In the data rows, the value 128 means zero.
A hidden rule labels the rows of this table. It goes by one to three of the table's principal directions, not those with the most spread.
[138 150  15 198 125  81 184 122 186 101 150 135 178  68 128 123 127 192
 169  78 125 141 106  55  83  69  89 105 118 186  20 102  56 126 154  89
 195  70 172 129 108 222 111  93 178 130  84 140] qs
[135 120 139 107 138 164 125 155 107 144  95 124 112 123 155 105 126 132
 133 117 114 118 154 142 142 123 152 160 165  98 128 135 135 145 110 149
  95 138 142 153 146 116 127 139 130 129 157 106] qs
[132 142 146 103 167 140 102 123 114 128 121 135 119 132 111 117 120 117
 153 133 123 114 141 130 134 125 151 111 124 123 145 137 145 123 135 156
 115 161 121 127 114 108 128 150 119 121 129 149] gr
[ 95 147 115 128  89 105 121  88 120 177  98 120 154 115 106 156 111 168
  91  93 133 142 102 129 110 192 150 105 122 167 102 112 136  77 118 128
 111 120 128 122 135 162 174 115 144 135 111 147] sj
[138 153 192  42 151 163 121 204 128 149 133 112  73 152 165 209 155  81
 115 116 149 109 163 172 145 156 147 140  88  91 207 181 200 119 104 172
 112 182 125 113 170  43 127 105  95 167 109 112] qs
[106 107 183 121 130  51  98 129 188  93 209 119 135 168 125 187 183  75
  86 174 144 137  52 133 154 139  57  93  59 109 164 109 169 117 128  65
 170 118  80  74  90  39 158 130  71  82 103 104] qs
[135 178 135  65 134 119  92  69 107 175 192  96  54 176  71 194 113  71
 152  89 104 132 169 108 154 192 160  28 167  87 189 184 175  46 218 227
 106 162 154  71 101 128 115 141 129  92  74 204] qs
[126 109 133 134 142 106 114  99  89 130 133 115 118 131 146  70  97 106
 155 139  95 147 156 137 154 120 139 144 195  61 166 124 129 148 173 149
 139 142 126 137 119 118  89 156 156  80 195 116] qs
[138 170 177  53 204  79  91 155 160 123 202 100  93 166 114 215 182  56
 132 116 159  88 121 146 131 141 104  73  77 106 213 134 206  87 164 165
 171 183 113  81 115  24 146  86  70 111  59 130] qs
[134 115   7 210 112 115 166 105  87 123  76 141 194  54 154  26  71 225
 184  87  88 161 137  86  78  76 123 162 194 141  21  98  39 170 147 104
 145  65 168 200 129 249 102 126 207 105 179 114] qs
[114 133 151 130  94 184 150 115 114 153  81 142 119 106 122 128 113 147
 106 135 139 116 122 143 115 148 198 147 131 167 105 128 127 106 106 136
 109 138 146 127 160 147 134 159 130 184 123 158] gr
[140 128 179  93 177 122  28 118 139  95 187 145 131 194  72 133 144  86
 127 169 138  94 130 120 160 166  87  61  91 127 223 146 153 145 129 146
  82 194  44  84  74  81 122 134  87  60  95 138] sm
[154 174 193  14 127 161  85 152  75 182 220  92  33 183 117 229 136  72
 114  94 124  93 147 143 147 216 136  74 140  56 235 205 196  45 191 226
  99 168 111  72 151  90 102  97  81  90  62 131] qs
[139 185 122  75 117 185 127 130 104 185 164 115  78 146 101 186 101 146
 121  73 164  90 173 122 113 200 164  78 127 159 174 174 146  70 154 190
  91 195 141  95 171 167 103  66 147 141  53 172] sm
[128 104  44 188  91  93 153  58  65 148 110 113 162  98 138  57  83 165
 169 103  69 163 126 104  91 113 134 140 221  92  70 104  86 147 193 132
 144  55 178 178 118 206 108 151 177  77 162 134] sj
[131 116 124 137  87 200 159 144 139 169  77 140 121 112 169  91  86 184
 114 108 131 131 193 132 139 144 174 177 164 138 132 147 115 168  86 133
  76 171 137 137 184 176  68 116 202 149 163 110] qs
[151 144 109 104 131 125 105 126  58  99 218 108  89 183  97 175 115  61
 170 140 120 128 147 112 148 146  92  67 118  72 205 203 138 120 209 181
 123 115 132 101  92 130  92 125  91  90  91 175] qs
[137 166 151  86 110 176 120 152 151 160 149 119  78 148 109 187 137 118
  86  92 162  98 170 129 148 192 148 105 139 159 174 156 132  77 115 176
  92 180 123  84 162 148 123  80 136 168  82 140] qs
[125 137 113 135 135 114 125 151 163 103 161 134 149 126 133 157 142 140
 124 126 158 119 109 114 121 124  99 102  76 157 130 128 131 136 119  95
 141 139 121 105 124 121 126 101 122 122  92 129] gr
[143 143  77 153 181 122 113 107 127  86 176 149 140 121  88  87 111 153
 192 130 131 113 123  75 115  78 103  73 114 152  97 131  91 133 172 120
 145 138 130 122  78 165 100 129 133  75 101 162] gr
[103 130 127 122 139  74 144 142 173 124 182 118 136 142 144 192 147 110
 138 128 129 137  95 108 139 138  87 106  56 123 140 149 149 140 127  92
 160 145 122 103 105  75 134 122 123 108  88 142] sm
[132 134 182  67 182 113 101 106  58 149 179  97  59 152 139 134 127  50
 175 133  88 105 141 151 149 135 172 119 189  19 217 161 192 109 224 212
 157 172 148 113 112  39  87 177  96  62 135 138] sm
[122 143 163  87 113 148 109 127 121 138 128 135  98 185  78 216 144  83
 111 148 140 133 134 143 132 180 125  95  53 153 174 193 162 109 102 158
  86 142 106 114 114  95 165 133  84 170  72 178] qs
[137 152 162  84 117 201  98 143 122 158  85 138 101 146  92 151 136 138
  85 115 158 103 152 151 124 175 162 113 124 175 133 136 142  86  78 159
  55 154 117 129 160 142 175 109 106 181 103 141] qs
[109 107 167 124  88 137 136 177 219 137  99 135 146 147 170 168 148 135
  61 139 160 147 149 150 164 162 108 160  69 153 162 134 151 174  28  76
  90 167  90 105 162  93 132  99 155 169 142  91] qs
[104 115 162 149  93 121 108  90 128 150 107 144 154 117 101 132 144 155
  69 133 126  97  76 132 110 183 153 150 146 173 129  99 114 104 112 136
 124 128  92 109 122 144 139 141 114 117  99 107] gr
[134 127  97 164 170  88 119  94 135 114 126 146 173 106 102  67 124 178
 147 126 139 112 104 115  77  91 101 128 127 171  95  72 100 138 142 100
 171 131 102 152 112 154 125  93 141  85 121 103] sm
[113 103 150 165 107  88 114 103 101  70 153 132 140 150  75 150 171  77
  92 189 135 127  40 133 137 119  87 124 100 141 113 108 104  96 139 103
 159  44 105 115  69 116 186 162  39 136 116 134] sm
[111 143 130  99 107 102 133 137 127 160 184  93 123 136 162 198 125 111
 128  96 112 119 115 112 155 181 137  97 120  79 170 163 173 118 165 150
 125 141 151  81 125 102 101 133 131  90  88 146] sm
[153 134  94 144 156 131 176 157 109  76 167 118  92 131 128 115 129  94
 165 148 160 141 143 132 128  46  88 135 113 117 110 131 101 124 161 106
 186  93 160 148 131 134 122  92 110 163 147 137] qs
[113 121 111 141 100 108 136 101 102 174  83 108 150 102 146  98 109 157
 110  92  97 137 128 132 129 159 154 160 199 110 103  96 116 117 130 145
 116 103 142 150 140 164 142 131 162 117 165 106] sj
[112 144 178  82 100 162 137 170  85 158 107 113  98 133 138 202 148 107
  75 121 154 104 108 172 131 183 161 158 103 131 158 153 160  82  99 158
 111 128 130 123 166  96 168 115  78 189 106 122] sm
[126 107 137 147 169 102 117 114 151 118 126 135 146 117 138  66 129 132
 146 140 109 119 130 121 138 100 121 152 162 115 129  91 112 163 129 115
 148 156 107 138 111 109 110 144 150  88 163 100] qs
[131 100 178 139 103 168 100 155 131 111 106 152 128 123 133  91 145 142
  66 158 145 115 115 153 138 143 119 175 153 148 135 101  94 129  75 105
 107 131  72 130 154 139 135 122 115 141 167  64] sm
[113 123 154  96 152  96  88 105  74 155 158  96 118 151 131 118 116  97
 138 121  93 114 122 132 170 167 136 115 177  52 182 132 161 120 173 169
 109 148 120 118  98  89 126 155 115  51 151 125] qs
[126 129  75 182 151  84 141  95 173  88 174 143 164 116 111 102 117 150
 164 137 146 133 117  88 105  87  94  90  99 170 110 105  97 154 160  82
 181 142 129 112  99 153  93 111 161  96 103 153] sm
[138 147  88 145 144 141 148 125 155 105 143 137 135 133  94 127 122 139
 153 131 157 125 135 100 120  95 109  89  83 180  88 125 105 126 122 101
 128 127 144 127 115 160 141 107 131 155  97 177] sm
[127 140 204  73  99 168  88 174 165 147  84 129 116 172 113 199 157  93
  50 134 152 119 160 161 181 204 137 133  86 149 195 158 164 114  38 162
  44 159  74  93 143 101 168 117 101 198 121 119] sj
[114 114 100 149 118 120 120  70  80 172 142 118 143 103 147  59  73 170
 162 100  70 120 130  95 134 157 167 129 224  80 125 120 109 143 188 153
 114 148 144 130 117 170  69 169 186  33 153 132] gr
[146 121 109 162 151 113 148 128 136  71 143 137 124 116 121  90 135 108
 153 160 141 145 124 127 119  51 101 133 126 130  99 104  99 132 151  98
 187  93 138 140 117 135 121 128 118 146 156 125] qs
[119 175 152  81 151 136 121 130 142 162 100 119 104 123  98 185 149 119
 110  92 148 103 129 140 124 158 175 103 113 164 123 127 162  59 116 175
 119 153 146 111 135 109 180 120 105 178  85 159] qs
[138 161 116 105 120 194 121 116  47 156 111 127  83 119  88 131 101 137
 142  95 115 102 152 117 130 156 188 115 184 132 117 171 105  68 161 214
  85 123 160 131 127 190 126 146 118 145 111 168] gr
[147 175  86 119 128 184 168 149  47 127 146 124  73  96 112 143  99 136
 164  95 143 113 146 117 104 113 162 125 151 139 100 172  85  62 181 182
 154 109 178 139 153 196 111 108 122 178 109 166] sm
[134 162 156 118 160 107  79 106 141  93 139 144 126 146  33 159 176 105
  84 148 190 100  82 146  92 135 101  75  81 216 123  81 122  43 122 126
 156 120  84 110 108 125 214  86  54 170  74 142] qs
[126 105 174 123 132 137 135 128 154 133 130 138 119 131 160 113 126 115
 133 156 112 125 137 139 139 121 148 159 128 101 164 135 151 169 123 121
 138 169 111 116 139  81  79 161 143 113 145 112] sm
[132 150 143  89  97 200 167 217 191 155 131 125 107 126 184 199 137 153
  91  96 176 108 165 134 143 158 142 138  71 157 144 164 154 140  59 109
  87 181 143  99 200 119 108  73 151 191  89 120] sm
[132 106  96 149 103 142 150 138 121 127 134 128 135 134 164  96  86 145
 154 133 112 161 169 114 149 119 108 145 133  96 137 159 108 187 124 105
 106 132 129 143 138 156  78 126 182 109 171 126] sj
[117  98  44 199 118  65 144  68 130 105 178 123 173 112 150  73  86 151
 199 126  72 166 119  63 138  89 106  95 167  79  97 129 101 188 204  97
 157  96 168 121  70 167  57 177 188  22 147 153] sm
[107 136  77 138  82 126 183 122  77 158 205  90 103 105 184 159  79 123
 173  91  86 138 124  85 153 160 155 114 172  58 131 183 115 124 212 145
 148 120 199 102 136 158  60 160 171  89 115 177] sm
[121 121  85 155  93 131 158  96  79 140 129 118 126 114 144 112  85 130
 166 119  88 151 143 108 131 131 158 131 172  92 118 159 110 143 176 150
 129 103 173 136 123 168  87 169 162 115 144 165] sm
[132 165 124  93 128 127 121 138 151 153 180 107 110 151 110 189 139 131
 107  91 164 105 129 117 129 169 111  73 101 148 147 135 154  81 139 137
 116 152 131  89 139 133 141  68 120 121  64 144] sj
[126 158 151  76 148 114 122 146 111 143 148 103  93 150 118 199 152  86
 121 111 145 116 124 149 131 150 131 106 102 111 163 150 176  81 146 166
 138 135 140 114 129  80 161 106  85 144  93 140] qs
[127 135 164 104 142 149 117 140 135 137 103 124 118 134 120 122 141 120
  98 134 156 110 128 157 136 132 143 134 125 145 127  96 146 105  95 122
 110 144 119 133 149 106 171 115 106 161 140 121] qs
[115 133 121 130 103 118 145 138 183 148 131 120 140 129 149 165 131 142
 106 106 139 134 141 118 141 156 127 122 108 144 138 134 141 139 104 114
 118 150 133 101 142 130 116 106 162 137 108 129] qs
[140 111 135 126 132 155 145 163 167 119 108 139 120 127 162 119 141 130
 134 136 127 137 153 134 133  92 127 154 119 120 118 136 136 170  93 108
 119 135 139 141 146 105 113 133 138 145 143 107] sm
[155 126 118 156 192 103  81  65 125  88 102 166 142 123  49  37 129 129
 173 157 102 135 128 113  93  69 109 112 160 161  86  85  76 119 149 140
 156 114  86 164  74 159 148 155 123 107 152 130] qs
[106  62 192 165 117  96 127 112 113 120  79 131 156 100 181  47 142 121
  84 181 110 131  86 184 131 106 148 230 191  84 142  53 132 168 113  90
 174 112  98 155 146  74 120 171 120 107 224  40] qs
Which label does each new row get?
[129 124 160 105 135 139 104 164 142 125  98 137 123 138 129 143 158 131
  90 130 150 127 128 157 128 135 114 146 107 144 136 123 141 122  76 120
 108 135 100 139 143  99 167 103 103 149 137  86] qs
[116 138 165  84 110 164  83 111 149 171 145 129 108 165 118 165 116 129
 105 117 132 115 155 126 151 207 162  75 123 131 188 162 178 123 117 153
  55 205 115  83 138 107 113 138 144  98  91 159] sm
[142 118 143 132 104 189 157 181 127 121  79 146 122  98 166 113 137 155
 100 137 155 125 133 162  99 103 145 187 124 152  98 116 114 139  76 101
 129 114 133 160 191 137 131 109 123 195 152  87] gr
[126 161 114  96 141  98 149 138 130 141 213 101 101 130 151 209 132  97
 169  97 118 116 115 104 117 146 127  82  99  92 161 173 165 109 197 152
 175 149 165  90 126  91  93 123 123 102  56 166] gr
[135 113 152  97 100 169 152 200 184 157 112 119 115 137 203 168 151 131
  98 111 133 127 165 148 143 147 128 168 116 107 153 149 163 179  64 111
  89 157 139 129 186  86 111 103 148 156 125  86] qs
[144 153 124 116  87 230 157 136  78 149 118 134  80 125 108 130  94 147
 115 120 163 109 161 137 118 145 179 125 141 164 115 157 108  85 128 154
  88 133 158 128 180 194 115 110 130 192 112 169] sm
[133 131 134 140 104 204 150 144 127 109  66 165 130 126  91 133 132 145
 107 162 166 123 122 142 104 110 150 142  66 212  75 134 105 123  59 104
  93 106 130 152 146 157 174 137  96 228 110 165] gr
[105 110 149 127 121  73 129 124 130 138 111 106 158 115 162 148 153 109
 110 129 103 131  82 145 135 134 138 150 134  87 128 101 168 134 132 123
 150  93 141 126 116  76 151 162 103 111 138 104] qs
[112 137 182  94 143 112  91 131 194 153  87 139 161 142 118 171 160 133
  84 128 152 109 119 154 117 173 141 118  65 174 163 106 187 135  62 121
 102 183  84 109 136  67 167 116 116 147  92 119] sm
[133 130 124 143 108 177 190 130  56 125 107 128  91 104 134 107  94 119
 150 147 129 132 137 144 124  93 175 179 145 117 107 154 101 112 155 150
 155  97 166 151 151 161 100 152 123 186 160 153] sm
[130 115 131 122 136 112 128 114 131 133 138 115 123 149 148 116 111  96
 159 139 100 147 163 129 153 124 130 126 141  76 170 146 154 170 149 140
 123 148 135 126 118  98  93 154 152 102 152 142] qs
[119 115 130 132 149  72  86  72 132 142 106 128 162 127 119  83 114 130
 150 127  78 152 125 120 132 133 133 112 164  94 130 101 144 143 148 138
 124 131 109 136  91 115 131 172 152  66 163 124] sj
[ 92  89 190 121 133  51  93 119 133 131 110 109 176 144 160 131 150  88
  93 163 103 137  84 165 164 159 117 159 117  71 185  94 183 166 106 109
 132 128  83 121 102  35 155 169 102  87 174  87] qs
[138 119 149 113 141 179 179 219 132  99 120 131 110 120 187 132 130 108
 144 160 146 129 142 147 157  75 118 185  70 105 121 156 128 174  76  89
 130 129 136 151 161  88 120 131 112 193 165 117] sm
[128 135  86 147 153  93 132 101 158 124 138 128 156 113 128 103 108 145
 176 112 104 141 138  89 132 101 126  96 131 121 103 121 125 149 155 123
 140 133 146 120  95 145 102 146 168  90 128 154] qs
[140 166 100  93 136 157 115 113  37 147 196 111  79 136 115 150  80 114
 188  95 104 110 158 100 132 163 161  73 165  78 177 205 133  95 226 212
 116 156 161 104 118 159  65 142 135  77  92 185] gr
[129 130 146 128 110 159 137 131 161 140  81 145 128 126 121 125 129 152
  91 134 163 135 146 154 111 129 146 142 106 178 118 111 137 122  80 110
 114 143 118 133 166 137 142 104 141 180 134 120] qs
[128 113 110 135 139 104  88 112 145 104 157 134 154 173 106 123 121 124
 143 148 129 144 140 108 149 131  80  78  91 123 158 145 142 172 125 105
  90 141 102 117  85 119 122 125 132  70 122 144] qs
[127 137 122 126 128 124 120  98  47 132 159 116 107 129  95 128 115 111
 145 125 105 111 102 118 127 145 139 118 166 103 132 145 109  85 190 175
 139 100 136 128 100 151 127 150  97  99 116 149] gr
[109 124 142 102  96 121 117 118 116 194 116 102 122 123 171 139 108 135
 113  85  83 134 151 131 153 200 168 142 196  72 167 143 154 130 137 171
  93 157 136 116 149 122 103 147 173  91 148 110] sj
[141 113  98 164  91 185 173 138 106 116  98 148 128 103 154  87  88 148
 155 143 115 145 164 120 122  99 155 169 146 131 105 155  84 173 120 123
 119 114 152 151 154 184  75 153 169 169 160 144] sm
[126  81 145 170  85 168 119 129 130 127  95 148 151 111 156  51 118 177
  81 146 127 117 130 135 143 134 140 188 192 133 123  94  91 169  90 100
  92 130 101 134 150 166  91 136 157 101 182  64] sm
[120 131 152 122 166 119 106 127 187 128  37 156 169 124 105 106 145 150
 109 142 153 140 135 157 106 111 132 139  71 196 100  82 146 143  41  96
 111 157  90 160 133  97 197 120 130 181 148 120] qs
[153 151 168  95 125 204 133 213 193 128  81 153 112 118 139 167 172 161
  60 114 206  93 154 166 100 127 136 158  77 210 127 117 140 112  33 116
 105 163 107 124 203 124 150  49 111 224  96  78] sm
[138 139 115 101 120 175 108 101  58 192  83 119 102 125 126  78  72 160
 146  82  91 130 197 130 137 170 185 137 224  92 144 152 125 116 148 205
  61 156 141 154 150 183 100 134 179 101 169 130] sj
[132 116 105 162  93 143 137  93  71 130 126 135 127 113 115  88  99 151
 129 132 117 133 122 125 104 131 140 145 177 129 113 126  88 117 163 138
 137  96 132 144 134 189 103 134 140 115 144 125] sm
[107 143  86 135 165  33 102  91 136 118 164 110 168 124 106 144 135 125
 162 106 104 144  79  92 127 124  92  64 111 115  98 106 139 107 172 115
 159 103 138 119  63 112 169 142 118  63 108 153] qs
[134 109 159 166 134 155 139 151 169  95  35 172 160  85 122  68 161 162
  77 166 171 121 106 172  79  79 131 204 112 219  66  47  83 134  37  69
 158 114  89 176 171 136 182 109 115 223 168  72] sm
